In the rows, zero is written as 128.
Each path below is one point turned by a fixed rotation once a step. After each direction that follows a path, write how fast that rotation turns it, in degrees per step (0 if it stays still).
Each turn is a multiple of 5 degrees from 10 to 175, or 0.
Each row of a path follows its step; steps can be skipped.

step 0: [126 134 124 133 131 138 124 128 143 133 145 132 125 142 142 136 144 135
 113 128 124 136 129 137 122 122 120]
step 1: [129 123 125 113 129 142 118 129 114 134 135 127 126 124 137 133 117 147
 114 128 131 139 135 134 123 140 122]
step 2: [141 126 135 119 130 125 119 108 111 127 129 134 124 122 145 125 126 118
 130 141 119 132 120 141 129 132 128]
step 3: [142 131 135 133 109 123 116 120 119 123 112 131 115 133 132 132 128 129
 141 125 139 117 129 118 124 138 124]
step 4: [121 141 126 140 122 120 125 121 135 122 123 133 120 146 130 127 135 112
 111 127 129 121 138 126 128 137 142]
step 5: [119 134 120 129 119 149 122 132 148 113 136 133 124 124 138 132 125 132
 121 124 133 121 145 130 127 127 126]
step 6: [125 133 118 128 131 133 140 117 119 127 137 141 137 114 132 136 121 142
 116 141 128 131 137 141 118 129 139]
step 7: [139 130 128 127 117 142 137 108 118 126 128 133 126 127 137 117 131 144
 144 124 119 136 120 137 131 127 125]
step 8: [150 141 131 126 121 118 130 119 123 149 124 126 120 135 129 125 133 138
 124 127 137 121 127 129 141 134 135]
step 9: [128 135 124 128 123 130 107 126 128 128 124 128 124 143 131 104 124 120
 121 128 127 123 143 122 143 120 128]
step 10: [127 133 132 133 136 129 114 136 139 127 131 147 141 127 142 134 112 126
 129 134 137 113 140 126 130 127 136]
Directions:
[130 126 132 125 126 125 128 127 127 125 127 133 131 123 129 124 124 128
 131 129 131 130 126 130 119 123 131]
85
[126 122 125 126 132 129 126 127 126 125 131 128 126 125 130 131 119 129
 128 134 126 124 131 129 132 125 128]
85
[123 126 128 123 124 130 133 128 128 131 126 128 130 130 130 132 129 123
 129 133 134 133 127 124 132 125 128]
0
[122 130 131 126 130 133 129 127 126 132 136 126 127 128 126 129 130 130
 134 130 129 130 130 133 124 131 129]
65
[127 131 126 125 130 121 130 123 123 128 132 127 132 128 123 130 124 128
 124 125 132 129 130 124 127 132 130]
155

step 0: [126 131 129 133 125 114 130 120 122 124 128 120 141 117 124 124 122 121
 128 130 117 126 131 131 120 142 117]
step 1: [128 144 144 136 126 133 128 124 119 126 130 122 118 122 131 129 134 123
 117 121 129 126 135 114 126 128 130]
step 2: [131 141 123 121 117 121 138 123 121 121 123 120 135 122 128 134 128 125
 131 125 135 117 132 138 136 140 125]
step 3: [130 144 135 126 140 114 136 129 117 128 135 129 123 122 128 127 131 120
 121 127 123 138 130 122 135 118 124]
step 4: [133 129 120 122 116 128 128 117 119 118 119 130 135 123 131 128 134 125
 119 128 126 125 148 130 130 123 121]
step 5: [137 133 138 125 145 128 132 126 124 133 124 131 120 121 134 131 128 122
 113 135 130 119 127 131 142 131 121]
step 6: [134 126 121 131 134 122 132 127 124 133 127 116 145 117 125 124 123 128
 125 121 124 121 145 131 125 123 118]
step 7: [133 131 144 125 136 131 133 115 123 137 121 128 120 124 138 129 137 135
 118 121 121 132 135 124 125 137 126]
step 8: [122 140 130 128 124 131 129 124 126 141 118 120 135 120 127 134 120 127
 132 124 135 121 142 144 134 124 127]
step 9: [126 139 132 120 138 114 138 123 122 140 128 131 132 134 144 122 121 127
 123 125 122 132 130 119 129 131 127]
step 10: [126 133 131 126 123 126 122 119 119 125 128 142 125 122 129 130 118 129
 128 119 130 123 148 137 120 119 125]
Directions:
[126 125 130 129 129 127 125 121 128 126 129 130 126 126 125 129 133 126
 130 128 121 135 131 130 123 126 128]
110
[132 134 129 126 124 129 127 131 126 129 132 127 129 130 135 132 127 125
 134 125 126 134 129 130 129 129 131]
55

step 0: [132 132 129 129 126 131 136 106 124 114 129 134 131 134 138 140 124 127
 130 132 137 121 129 129 110 123 124]
step 1: [142 126 124 138 120 120 123 124 120 113 128 125 145 141 142 128 131 119
 123 132 130 123 121 128 126 130 131]
step 2: [141 123 120 130 136 128 111 137 121 111 134 129 134 126 127 122 131 125
 127 122 128 116 129 134 140 129 140]
step 3: [132 126 117 123 141 139 128 133 119 122 140 137 122 130 122 133 144 140
 129 120 127 129 135 132 130 118 137]
step 4: [116 125 127 126 129 138 128 128 115 130 133 138 131 142 130 144 135 138
 130 115 132 134 122 118 119 127 128]
step 5: [129 123 126 127 130 125 127 131 118 132 131 139 128 138 139 131 115 132
 131 128 134 118 112 116 117 146 127]
step 6: [145 122 114 132 126 119 124 131 138 122 127 136 124 132 126 114 125 140
 127 134 136 124 118 120 126 138 126]
step 7: [133 136 115 146 124 132 120 139 130 122 124 132 126 124 114 120 131 138
 121 125 136 126 133 119 127 117 123]
step 8: [121 138 126 146 126 133 133 137 120 131 140 133 116 128 129 127 127 120
 123 119 130 133 137 115 125 118 137]
step 9: [120 130 127 126 131 122 138 123 136 133 133 134 126 137 134 130 120 120
 136 120 133 125 127 108 127 122 149]
step 10: [133 131 131 128 142 118 141 125 133 133 119 129 141 134 126 130 123 136
 126 136 134 116 119 114 135 124 136]
Directions:
[125 126 131 130 128 128 126 132 131 127 131 132 130 124 125 122 138 129
 125 131 130 123 130 130 129 129 128]
80
[131 127 122 121 126 127 132 125 134 127 128 129 126 128 128 127 132 130
 135 130 132 128 129 129 125 123 129]
115
[130 126 125 126 134 127 126 124 132 130 126 131 129 130 124 124 123 133
 126 128 122 125 131 129 132 129 131]
95

step 0: [134 123 139 114 136 125 131 123 125 130 130 121 128 127 132 129 128 136
 141 121 128 137 141 126 137 134 130]
step 1: [134 120 128 130 134 122 134 130 130 119 123 125 132 130 139 130 130 120
 134 131 132 132 133 137 122 128 149]
step 2: [118 114 122 140 113 124 137 130 126 122 124 130 129 137 131 127 129 130
 128 140 121 124 131 132 122 126 125]
step 3: [120 128 126 124 125 126 119 129 134 118 132 147 137 129 122 127 135 136
 125 129 120 126 124 128 134 120 118]
step 4: [124 134 129 129 138 137 124 126 137 131 134 131 132 121 129 126 127 118
 122 125 121 125 118 107 132 122 131]
step 5: [135 134 143 129 128 137 126 129 135 136 121 120 112 135 124 122 123 128
 118 132 127 130 129 120 129 137 129]
step 6: [138 132 131 109 127 128 128 135 118 129 122 128 125 135 122 125 123 129
 136 131 138 122 124 134 122 137 130]
step 7: [128 127 112 135 134 128 134 142 113 125 129 123 126 125 124 127 126 131
 136 117 134 120 133 132 126 124 132]
step 8: [121 120 118 127 124 130 134 124 129 129 131 122 131 135 139 131 131 134
 120 113 126 129 143 133 137 125 121]
step 9: [128 125 130 122 122 121 120 124 132 124 121 130 138 127 134 131 137 113
 118 123 127 143 124 134 130 120 128]
step 10: [121 132 133 144 119 125 128 124 126 132 129 131 135 128 125 117 119 117
 129 136 128 141 117 123 124 129 128]
Directions:
[129 130 132 119 130 128 129 128 130 128 128 136 132 127 127 133 129 126
 127 127 128 127 130 135 130 132 128]
130
[132 130 125 127 130 127 123 133 130 133 131 127 126 126 129 127 123 128
 127 134 122 129 124 129 133 132 128]
55
[125 131 128 137 130 132 136 130 127 131 128 131 127 127 128 131 124 123
 126 128 126 126 132 129 128 131 129]
125
[125 125 132 131 128 133 128 132 133 131 127 130 132 124 132 123 131 129
 128 127 128 129 122 131 125 127 123]
55
[136 127 133 131 122 129 129 128 125 131 129 128 129 135 128 129 131 125
 126 131 128 128 123 132 127 127 132]
90
[131 129 127 131 129 127 126 120 128 129 132 128 123 122 130 132 131 128
 129 132 132 125 127 133 126 129 123]
0

step 0: [127 126 142 126 140 116 142 119 119 124 126 134 132 140 128 127 127 128
 123 125 130 139 134 132 116 122 131]
step 1: [126 126 136 113 130 126 131 117 116 112 118 128 125 124 119 121 132 125
 124 128 122 121 129 113 123 124 127]
step 2: [130 134 128 119 140 122 127 121 133 111 131 120 137 135 126 117 136 127
 130 147 123 129 127 131 123 130 133]
step 3: [136 130 132 129 138 132 118 132 107 121 129 131 133 141 127 120 135 130
 117 129 129 138 134 126 119 131 134]
step 4: [142 120 119 118 129 123 119 119 128 121 117 132 122 127 121 130 141 126
 119 132 123 139 126 120 121 124 127]
step 5: [123 117 122 125 143 117 125 128 129 127 128 136 140 129 120 119 138 142
 129 140 126 136 128 123 131 132 123]
step 6: [128 133 125 126 139 132 122 121 125 121 124 137 135 133 122 134 130 143
 130 122 141 134 139 123 112 123 123]
step 7: [131 132 121 120 141 121 126 131 127 121 110 127 130 114 133 125 140 134
 122 124 133 123 127 119 126 115 129]
step 8: [130 124 121 131 145 137 126 135 125 117 132 118 133 120 124 132 135 135
 133 147 135 128 132 121 133 125 124]
step 9: [132 139 120 132 139 136 126 139 133 120 123 122 133 136 131 133 133 133
 117 119 132 144 135 123 129 130 121]
step 10: [141 130 127 123 138 134 122 131 128 132 123 136 127 117 124 138 136 133
 113 127 132 130 114 123 139 126 119]
Directions:
[129 134 128 128 130 131 129 132 125 120 127 120 129 127 131 126 127 124
 130 130 129 122 130 128 129 126 131]
60
[130 130 131 127 120 134 127 127 125 127 131 126 126 126 121 131 130 135
 129 131 127 127 131 128 127 124 127]
155
